[108 100 117  85  95 117 109 127 127 127 127 104 114 106] -> runi
[113  89 117 105  90  63 120  47 119 110 107 100 110 115] -> Pesip
[145  86  99 113 126  88 129 183 129 137 126 139 141 146] -> tinot
[115 112 121  82  98  80 119  61 119 111 107 118 119  86] -> daret
[ 86 126 137  88 113 183 145  99 129 126 129 139 145 141] -> gon
[107  86  99 112 102  88 114  89 118 110 117 111 110 107] -> leb
tail: [119 111 107]
[118 119  86]
tail: [ 99 112 102]
[ 88 114  89 118 110 117 111 110 107]
tail: [ 86  99 112 102  88]
[114  89 118 110 117 111 110 107]
step -1: [107]
[106]
places runi: [127]
7 8 9 10
order: [126 139 141 146 145  86  99 113 126  88 129 183 129 137]
tinot
step -1: [127]
[126]

[149  82 131 161 108 134 119  98 131 148 128 126 102 123 130 122 117 119
 152 123 104 159 116 103 143 135] -> Nefa
[125 140 131 161 134 147 107 121 113 118 128 126 101 130 142  97 117  93
 163 112 124 112 130 127 171 128] -> Fal
[131 140 131 161 114 165 119 110 106 118 123 126 204 158 135  91 117 176
 190 193  79 145 106 174 143  85] -> lib
[152  82 102 123 126 135 116 104 158 122 119 131  98 117 131 134 123 117
 119 108 135 149 134 128 130 143] -> niv
tail: [117 176 190]
[193  79 145 106 174 143  85]
tail: [126 102]
[123 130 122 117 119 152 123 104 159 116 103 143 135]
order: [135 143 103 116 159 104 123 152 119 117 122 130 123 102 126 128 148 131
  98 119 134 108 161 131  82 149]
Nefa
places niv: [135]
5 20

[125 129 130 208] -> gaf
[162 136  70 150] -> Zuzo
[ 61 126 159  93] -> Remu
[101 143 195 143] -> Kon
places gaf: [125]
0
step +1: [195]
[196]
miss gaf: [129 208 125]
[130]
order: [ 70 136 150 162]
Zuzo
tail: [136  70]
[150]

[158 148 133 115 207 198 155 158 145 110] = rulu
[152 149 100 159 179  88 120 144 155 127] = zevu
[124 106 116 129 106 162 133 162 106 106] = Didi
[152 142 113 143 191 163 152 155 102 113] = zod
[126 117 105 136 128 169 128 123 128  97] = vefo
[123 114  96 124 122 197 154 123  87  90] = giz
[124 121 139 143 191 147 153 155  91 137] = zovu
[135 142 112 155 139  93 120 129 152 127] = lebu
tail: [143 191 163 152 155]
[102 113]
places Didi: [162]
5 7
miss zevu: [152 179 144  88 149 159 127 120 155]
[100]
places lebu: [120]
6
tail: [112 155 139  93 120]
[129 152 127]
step +1: [143]
[144]
miss lebu: [127 155 152 120 112 135  93 142 139]
[129]

[172 125 107 119 120 149 152  83 166 114 159  61  81  87 145 129 109 104
 148 155 100 127 137 142 128 129 125 103 110 100 110 176  98  98 148 114
  85 140 158 121 172 123 115  85  83 128 146 103] -> pidi
[137 153 100 102 108 122 141 157 166  72 133 115  87 113 152 150 115 121
 105 162 138 177 130 163 102  93 125 138  81  97 120 176 103 141  72 148
 111 109 101 137 137  98 119 156 142 155  94 113] -> Bika
[172 125 107 119 120 150 152  83 166 114 159  61  81  87 145 129 109 104
 148 155 100 127 137 142 128 129  83 103 110 100 110 176  98  98 148 114
  85 140 158 121 114 123 115  85  83 128 146 103] -> terog
places terog: [114]
9 35 40
tail: [141  72 148 111 109]
[101 137 137  98 119 156 142 155  94 113]
step -1: [113]
[112]

[110 123  73  77]  nuvis
[110 123  74  76]  feg
[110 121  70  74]  furo
[109 121  73  77]  gapil
[145 120  64  68]  zalok
[149 135 186  73]  visuv
[149 135 186 183]  puv
[123 123 123  77]  gupu
order: [123  77 123 123]
gupu
tail: [109 121]
[73 77]
step +1: [109 121  73]
[110 122  74]
places gupu: [123]
0 1 2
order: [135 149 183 186]
puv

[175 126  93 126  94] -> momu
[101 122 114 120 161] -> vum
[149 139 142 133 103] -> tok
[ 77 122 115 120 188] -> vozit
[ 57 132 115 122 194] -> baza
[166 126 136 135  75] -> sanu
step +1: [120]
[121]
tail: [114 120]
[161]
miss momu: [ 93 175 126 126]
[94]

[108 106 159  97] -> Kemo
[108 106 146 108] -> naru
[114  98  98  97] -> simak
[ 99  99 158  97] -> nuv
[109 111 146 110] -> teso
[119 120 134 121] -> zata
[ 95  96 158  96] -> sulad
[109 110 110 146] -> funuz
[ 81  84 169  83] -> Bon
order: [ 97  99  99 158]
nuv
miss teso: [111 146 109]
[110]
order: [110 109 111 146]
teso
order: [110 146 111 109]
teso
tail: [106 146]
[108]
miss simak: [ 98 114  98]
[97]

[126 110 131 202 106 159  89 158 129 138 139 125 105 113 110 144  47 126
 121 132 117] : kul
[ 91 151  88 201 106 159 148 106  99 161 137 196  66 104 109 112 139 182
 161 125 136] : fima
[160 124 118 116 156  97 110 166  92 116 210 144 143 111 158 113 124 131
 129  71 158] : fugi
[172 147 109 117 141  76 187 144  98 137 182 136 116 108 148 102 118 146
 107  74 118] : giken
places kul: [110]
1 14
miss fima: [104 201 137 151 109 136  88 139 112 161 125  91 148 161  66 182 196 106
 159 106]
[99]
step +1: [ 91 151]
[ 92 152]
miss fugi: [110 166 144 129 158 124 156 113 118 160 131 124 158  92  71 143 116  97
 116 210]
[111]
tail: [202 106 159]
[ 89 158 129 138 139 125 105 113 110 144  47 126 121 132 117]
miss kul: [126 158 139 113 138 110 202 105 117 159  89 129 131 132 126 106 121  47
 110 144]
[125]

[140 113 112  61]  met
[135 191 106  77]  lodur
[108 106  57 164]  lol
[112 140 113  60]  Lebi
[ 97 187 180 127]  dor
[148 180 144  67]  zepap
[ 65  96  64 102]  bek
places Lebi: [113]
2
miss bek: [102  96  65]
[64]
order: [180 127  97 187]
dor
places dor: [180]
2
order: [ 60 113 140 112]
Lebi
step -1: [ 97 187]
[ 96 186]

[105  89 111 114 123 110 141 148 152 152 143 125 172 112] -> Lelup
[ 94 104 162  86 159 158 162 162 158 168 158 155 158 140] -> selaf
[112 164 141  99 156 120 144 158 107 146  80  89 119 132] -> lutol
[112 123 141 114 172 126 136 152 107 145  80 148 110 172] -> fubo
[104  89 111  90 135 104 102 103 134 105 190 187 104 179] -> Muvig
order: [172 110 148  80 145 107 152 136 126 172 114 141 123 112]
fubo
tail: [107 146  80]
[ 89 119 132]
places selaf: [158]
5 8 10 12
step +1: [ 89 111 114 123]
[ 90 112 115 124]
tail: [104  89 111]
[ 90 135 104 102 103 134 105 190 187 104 179]

[156 175 192 134 102 116  96  75 178 100 157] -> Seb
[156 175 192 134 102 116  96  75 178 100 150] -> vifi
[119 114  79 128 142  98 145 154  90 101 150] -> sesa
miss Seb: [116 102 157 134 178  75  96 175 100 192]
[156]
miss Seb: [178 175  75 134 102 116 192  96 157 100]
[156]

[116 166 189 198 195  98] = tuma
[129 133 128 172  90  91] = nuge
[174  65  91 127 120 154] = pav
[143  92  72  59  87 134] = viv
[101 100 105  97 105 197] = loz
[101 145 105  97 105 102] = Beg
order: [105 102 101 145 105  97]
Beg
miss Beg: [105 145 102  97 105]
[101]
miss nuge: [133 129 128 172  90]
[91]
miss nuge: [172 128  91  90 133]
[129]
order: [105 101 145  97 105 102]
Beg
miss loz: [ 97 105 197 105 100]
[101]

[131 132 126 117 144 125 125 166 144 116 133 120 110 102 120 163 116 142
 130 119 108 141 118 153 152 143 179 128 159 107 142 113 133 122 100 134
 157  97 158 149 162 122 116 114 124 136 115 128 113 119 130 121 127 114
 146 132 113 140 134 108] = Mesi
[127 121 133 141 131 115 152 156 137 150 118 130 114 110 156 124 136 128
 140  88 132 131 122 112 130 137 138 121 126 149 164 120 130 115 112 149
 115 121 115 113 123 144 108 130 114 106 127 118 117 161 172 118 104 140
 164 155 175 135 118 116] = Dur
[110 127 135 143 134 117 134 165 149 144 115 128 117 114 143 138 139 137
 142 107 128 133 111 108 131 122 155 128 145 146 152 114 133 110  97 158
 122 112 132 127 116 138 109 123 108 119 137 121 121 132 166 115 105 125
 169 141 166 127 112 120] = bet
[143 128 122 115 117 140 118  90 108 115 138 124 142 145 114 118 118 118
 115 154 130 122 147 146 119 129  99 129 112 111 106 141 124 152 170  99
 123 144 123 130 136 119 148 132 147 136 119 135 132 119 101 142 163 127
  88 112  99 127 142 137] = vel
[132 124 127 128 113 135 123  82 108 127 128 130 148 155 122 102 130 112
 121 150 140 116 138 117 111 114  91 130 100 134 104 145 122 138 167 111
 107 153 109 113 110 127 151 136 140 124 131 130 147 129 106 135 139 137
 100 114 119 118 130 145] = rimal
[148 128 121 114 123 124 141 103 106 118 140 131 132 135 125 107 120 121
 117 126 136 129 166 149 134 166 101 119 104 120 116 141 122 157 204 105
 131 154 105 123 136 125 128 148 144 112 115 124 119 144 111 158 145 145
 103 137 105 141 140 136] = Sibet
[ 90 142 123 129 140 113 136 120 131 128 128 154 134 148 132 107 146 149
 127 135 150 137 112 111 123 100 116 124 130 156 111 130 122 115 125 148
 142 157 104 139  75 137 106 167 122 131 154 132 131 110 139 151 118 132
 132 134 129 129 110 168] = Dimi
[156 127 122 116 128 120 157 132 115 126 136 127 119 113 138 117 119 120
 124  98 131 134 169 149 135 166 118 113 109 122 146 132 126 148 179 115
 129 138 107 118 153 129 117 140 137 104 112 118 111 132 167 141 123 150
 127 153 121 153 137 117] = Fave
[116 125 130 142 117 119 139 105 119 145 119 143 140 149 141  94 148 122
 129 128 152 121 124  95 113 111  98 126 105 162 117 138 123 129 144 134
 107 156  93 109  81 140 127 148 126 113 146 122 142 138 135 132 112 143
 125 133 151 121 113 150] = miken
[131 118 135 104 111 148 131  88 131 134 120 125 149 151 120 115 132 104
 126 104 132 105 127 104 110 109  95 139 108 135 108 140 126 128 129 115
 100 138 126 108 112 128 165 114 135 131 135 130 158 123 106 118 130 131
 102 101 125 102 127 133] = gasaz
[149 131 122 112 129 142 114 129 125 110 141 119 124 118 114 151 113 129
 120 139 108 132 137 169 139 145 140 131 138  87 120 128 129 144 125 108
 146 112 157 144 177 112 135 114 139 145 112 135 115 115 105 130 156 115
 112 118  98 137 149 113] = Daza
[107 153 120 113 155 116 127 138 136 111 142 137 118 132 117 134 120 162
 120 141 130 150 114 154 147 121 148 125 151 118 112 123 126 123 121 134
 192 137 131 170 123 124 104 155 129 158 129 143 117  90 121 157 144 116
 126 128 100 142 128 150] = Bire
tail: [132 166]
[115 105 125 169 141 166 127 112 120]
miss Sibet: [140 137 131 106 114 105 134 117 141 118 124 166 129 204 157 125 123 158
 126 105 149 145 103 121 103 112 132 136 104 141 121 144 120 148 124 144
 148 125 136 119 135 119 120 154 105 107 140 128 145 136 123 122 101 116
 111 166 131 141 128]
[115]
tail: [149 135 166]
[118 113 109 122 146 132 126 148 179 115 129 138 107 118 153 129 117 140
 137 104 112 118 111 132 167 141 123 150 127 153 121 153 137 117]
step -1: [129 142 114 129]
[128 141 113 128]
places gasaz: [131]
0 6 8 45 53

[155 122 127 148 152 152 114  76  97  84  80 121 118 141 121 149 156 128
 146 140  82 139  85  76 148 149 103  74 113 148 144 132 145] : Zut
[100 121 154 150 153 121 131 102 197 137 103 104 155 154 117 150 154  99
 146 154 119 123 147 138 133 141 101 214  98 153 163 210 141] : geniv
[152 149  76 148  84 127 148 141 149 121 152 132 113 148 139  80 156 127
 146  74 103 145  82 122 121 140 144  85 118  76 155  97 114] : vuso
places vuso: [121]
9 24
miss vuso: [149 148 146  80 152 155 152  85  76  74 118  76 156 141 139 114 121 148
 148 127 140  84 122 145 127 103 144 113  97  82 149 121]
[132]
order: [ 85 148 132 146  80  76 144 121  82 113 149 145  97 152 149 148 155 103
  74  84 114 156 121 139 148 127 141 127 118  76 122 140 152]
vuso

[162 123 134 176 115] -> suti
[124 152 150 121 128] -> mip
[150 152 121 123 128] -> kagu
[135 131 138 123 140] -> Bas
[117 169 100 187 126] -> gupa
tail: [138 123]
[140]
order: [128 123 121 152 150]
kagu

[141 110 130 144 127  99 151 128  93 123 147 107 160] : Nolek
[ 74 152 147 116 118 143  65 133 177  94  89 170  43] : nota
[103 117 104 128 140  86 101 132 120 124  92 145 131] : Pemeg
[152 106 123 127 128 149 167 123 105 148 157 100 161] : Pep
[141 110 130 144 127  99 151 128  93 123 147 105 126] : lonid
[116  78  59  87 148 160 135 119 113 187  95 127 139] : leres
[148 149 183 126  95 196 152 120 106 148 180 104  91] : Fifem
[141 110 130 126 127  99 151 128  93 123 147 105 169] : sozu
[148 149 183 126  95 196 152 134 131  77 145 128 104] : zok
order: [127 139 116  78  59  87 148 160 135 119 113 187  95]
leres
miss Fifem: [148  91 104 120  95 106 126 180 152 183 196 148]
[149]
tail: [105 148]
[157 100 161]
miss Pep: [157 149 106 105 123 127 100 152 123 148 167 161]
[128]
order: [117 104 128 140  86 101 132 120 124  92 145 131 103]
Pemeg
miss sozu: [141 126 110 105 147 151  99 123 130 169  93 128]
[127]

